0: [4 4 4 4 4 5 3 4 4 4 4 5 2 3 3 3 4 4 1 1 3 2 3 3 0 1 1 2 2 2 0 1]
1: [4 3 3 1 0 0 3 3 2 2 1 0 3 3 3 2 2 1 4 3 3 3 3 3 4 4 4 3 4 4 4 4]
2: [3 3 3 3 4 4 3 3 3 3 3 4 3 2 2 2 3 3 3 2 2 2 3 3 3 3 3 2 3 3 4 3]
3: [5 5 5 5 5 5 5 6 5 5 5 5 6 6 6 6 5 5 6 6 7 7 5 5 6 7 8 7 6 5 6 6]
4: [7 6 4 4 3 3 6 6 4 3 2 2 5 5 3 2 1 2 5 5 3 3 2 1 5 4 4 3 2 2 4 5]
5: [4 5 5 5 6 7 5 4 5 6 6 7 4 4 4 5 5 6 3 3 3 4 5 6 1 1 2 3 5 5 0 0]
6: [5 5 5 6 5 6 5 5 5 6 6 6 6 6 6 6 6 6 7 7 6 6 6 5 8 7 6 6 6 5 9 8]
7: [6 7 7 7 6 6 6 7 7 6 6 5 6 5 6 6 5 5 5 4 5 5 5 5 4 5 4 5 4 5 4 4]
8: [5 5 5 5 5 5 6 5 6 5 5 5 5 5 5 5 5 5 4 4 5 5 5 5 3 3 3 4 4 4 3 3]
9: [4 4 4 4 3 2 5 4 4 4 2 1 5 5 4 3 2 0 6 5 4 3 2 2 7 6 5 4 3 2 7 6]
10: [3 1 0 0 0 0 3 2 1 1 0 1 4 3 2 2 2 2 4 4 3 3 3 3 4 4 4 3 4 4 5 4]
11: [5 5 5 5 4 3 5 5 5 5 4 3 5 5 5 5 4 3 4 5 5 5 4 4 4 4 4 5 4 4 5 5]
12: [4 4 4 3 3 2 4 4 3 2 2 1 3 3 2 2 1 0 3 3 2 1 1 1 3 2 2 1 1 1 3 3]
13: [3 2 2 2 3 4 4 2 2 2 3 4 4 3 3 3 3 4 3 3 3 3 4 4 4 3 3 3 3 4 4 4]
14: [5 5 6 6 5 5 5 6 6 6 6 5 6 6 7 6 6 6 7 7 7 6 6 5 7 8 7 7 6 6 7 8]
15: [4 4 5 5 5 5 4 4 5 4 5 5 3 3 3 4 5 5 1 2 3 4 4 5 2 2 3 4 4 4 2 2]
16: [6 6 6 6 6 5 6 6 6 7 6 6 7 8 7 7 6 6 7 8 8 7 6 6 7 8 8 7 7 6 6 6]
17: [9 8 7 6 5 5 9 8 7 6 5 5 9 9 7 6 5 5 9 8 7 6 5 4 7 7 6 5 5 5 6 6]
18: [5 6 5 5 5 5 6 6 6 5 5 5 6 6 6 6 5 5 6 7 7 6 5 4 6 7 7 6 5 4 6 6]
19: [6 6 7 7 7 7 6 7 7 8 7 7 6 7 7 8 7 7 6 6 7 7 7 6 5 6 6 6 6 6 5 5]
20: [4 4 4 4 3 2 4 4 4 3 2 2 4 4 4 3 3 2 3 3 3 3 3 3 2 3 3 3 3 3 2 2]
21: [8 7 7 6 6 5 7 7 7 5 5 5 8 7 6 6 5 5 7 6 6 5 5 5 6 6 5 5 5 5 5 5]
22: [4 3 4 4 5 4 3 3 3 3 4 5 2 2 2 3 4 4 1 2 2 2 4 4 2 2 3 3 4 4 3 3]
23: [4 5 4 4 4 4 4 3 3 3 2 3 4 3 3 2 2 3 4 4 2 2 1 2 4 3 3 2 2 3 4 4]
24: [6 6 6 5 7 7 7 6 7 6 7 7 7 7 6 7 7 8 6 6 6 7 7 8 5 5 5 6 6 7 5 5]
25: [3 3 1 1 2 2 4 3 2 2 2 3 3 3 2 2 3 3 4 3 3 3 3 4 4 4 4 3 4 4 4 4]
26: [4 4 4 5 5 5 4 4 4 4 5 5 3 3 4 4 4 5 2 2 3 4 5 6 3 2 3 4 5 6 3 3]
27: [6 6 6 5 6 5 7 7 7 6 6 6 8 8 8 7 6 5 9 9 9 8 6 6 8 8 8 8 6 5 7 8]
28: [9 9 7 6 6 5 9 8 7 6 6 5 8 7 6 5 5 5 6 6 6 5 5 5 6 6 6 5 5 5 6 7]
29: [5 5 5 5 5 5 5 5 5 6 6 5 5 6 6 6 7 6 5 5 6 7 6 6 5 5 6 6 6 5 4 5]
30: [5 5 5 5 5 5 5 4 4 5 4 5 4 4 4 4 4 5 4 4 3 3 4 4 4 3 3 3 4 5 4 4]
31: [3 3 3 3 4 4 3 3 3 3 3 4 3 2 2 2 3 3 3 2 2 1 2 2 4 3 2 2 2 3 4 3]
32: [4 5 6 6 5 6 5 5 5 6 6 7 5 6 6 7 7 7 5 5 7 7 7 7 5 6 7 8 8 8 5 5]
33: [5 5 5 5 4 3 5 5 5 5 4 3 5 6 6 5 4 4 6 6 7 6 5 4 6 7 8 7 6 5 6 7]
34: [4 4 4 3 4 4 4 4 4 3 3 3 4 4 3 2 1 2 4 3 3 2 2 3 4 4 4 3 3 3 4 4]
35: [6 6 6 5 5 5 7 6 6 6 6 5 8 8 7 7 6 5 9 9 8 8 6 5 8 9 8 7 6 5 8 8]
36: [5 5 5 5 5 4 5 5 5 5 5 4 5 5 5 5 4 3 4 5 5 4 4 3 5 5 5 4 4 4 4 5]
37: [7 7 6 5 4 4 7 7 6 5 5 4 6 6 5 5 4 4 6 5 5 5 4 4 5 5 5 5 5 4 5 5]
38: [2 1 2 3 4 4 1 1 2 3 4 4 2 2 3 3 4 4 4 4 4 4 4 4 5 5 5 4 4 5 7 7]
39: [5 5 4 4 3 3 5 5 5 4 4 4 6 6 5 5 4 4 6 6 6 6 5 4 6 7 6 6 5 4 7 7]
40: [4 4 5 5 5 6 3 4 4 5 6 6 3 4 4 5 6 7 2 3 4 5 7 8 2 4 5 6 6 7 3 3]
41: [4 4 3 3 3 4 4 4 4 3 4 4 5 5 5 5 4 4 6 6 6 5 5 4 7 7 6 6 5 5 7 7]

[2 2 3 4 4 5 1 1 2 3 4 4 0 1 2 3 4 4 0 1 2 2 3 4 1 2 2 3 4 4 2 3] : 22 2 0
[5 6 6 6 5 5 7 7 7 7 6 6 7 7 8 8 7 5 6 8 8 8 7 6 6 7 8 8 6 6 6 6] : 16 27 14
[0 1 3 4 4 5 1 2 3 5 5 5 2 3 5 5 5 5 3 4 5 5 5 5 4 4 5 5 5 5 4 5] : 38 26 40
[4 3 4 4 4 4 3 3 3 3 4 4 4 3 2 3 4 4 4 3 3 4 5 5 4 4 4 5 6 6 4 4] : 26 13 30
[5 4 3 3 2 1 4 4 3 2 2 1 4 4 3 1 0 0 4 4 2 1 0 0 4 3 2 1 1 1 4 4] : 12 23 4
[4 3 4 4 4 4 3 3 4 4 3 3 3 2 3 3 3 3 2 1 2 2 3 3 1 1 1 2 3 3 1 1] : 0 22 2
[4 4 3 3 3 3 4 4 3 3 3 3 4 3 3 4 4 4 3 3 3 3 4 4 2 1 3 4 4 4 0 0] : 20 15 22
[6 6 7 7 7 7 5 6 6 7 7 6 6 6 7 7 7 5 7 7 7 7 6 5 7 6 6 6 5 5 6 6] : 19 14 16
[4 4 5 5 6 6 5 4 5 5 6 6 4 4 4 5 7 7 3 4 4 5 7 7 3 3 4 5 6 8 3 3] : 40 26 8
[4 4 4 5 5 4 4 4 4 4 5 5 3 4 4 4 4 4 4 3 4 4 4 5 4 4 4 4 4 4 5 6] : 30 36 11
[4 4 5 5 6 7 4 4 4 5 7 7 4 4 4 6 7 8 4 4 4 5 6 8 4 4 5 5 6 6 4 4] : 40 29 32
[4 5 4 4 4 5 5 5 4 4 5 5 4 4 4 4 4 4 5 4 3 4 4 4 5 4 3 3 4 4 4 4] : 30 36 8
[2 3 3 4 5 5 1 2 4 4 6 5 1 2 4 5 6 6 3 3 5 5 6 7 3 4 4 6 6 7 3 4] : 40 26 15
[3 3 4 4 4 5 1 2 3 3 4 5 1 1 2 3 4 4 0 1 2 3 4 4 1 2 2 3 3 4 2 2] : 22 0 2
[4 5 4 4 3 2 5 5 4 3 3 3 4 5 4 4 4 3 4 5 5 5 4 4 5 5 5 5 4 4 4 4] : 11 36 39
[2 3 4 4 4 5 1 2 3 4 4 5 0 2 3 4 5 4 0 1 3 3 4 4 1 2 3 4 4 5 2 2] : 22 15 0
[8 7 6 6 5 5 8 7 7 6 5 5 8 8 7 6 6 5 7 7 6 6 5 5 6 6 6 5 5 5 5 5] : 21 17 28
[5 4 4 4 4 4 4 5 4 4 3 3 5 4 3 3 2 2 6 5 3 2 2 2 6 5 5 3 2 2 7 7] : 9 4 34
[4 3 3 3 4 4 3 3 3 3 3 4 3 2 2 2 3 3 3 3 2 3 3 3 3 3 3 3 3 4 4 4] : 2 31 13
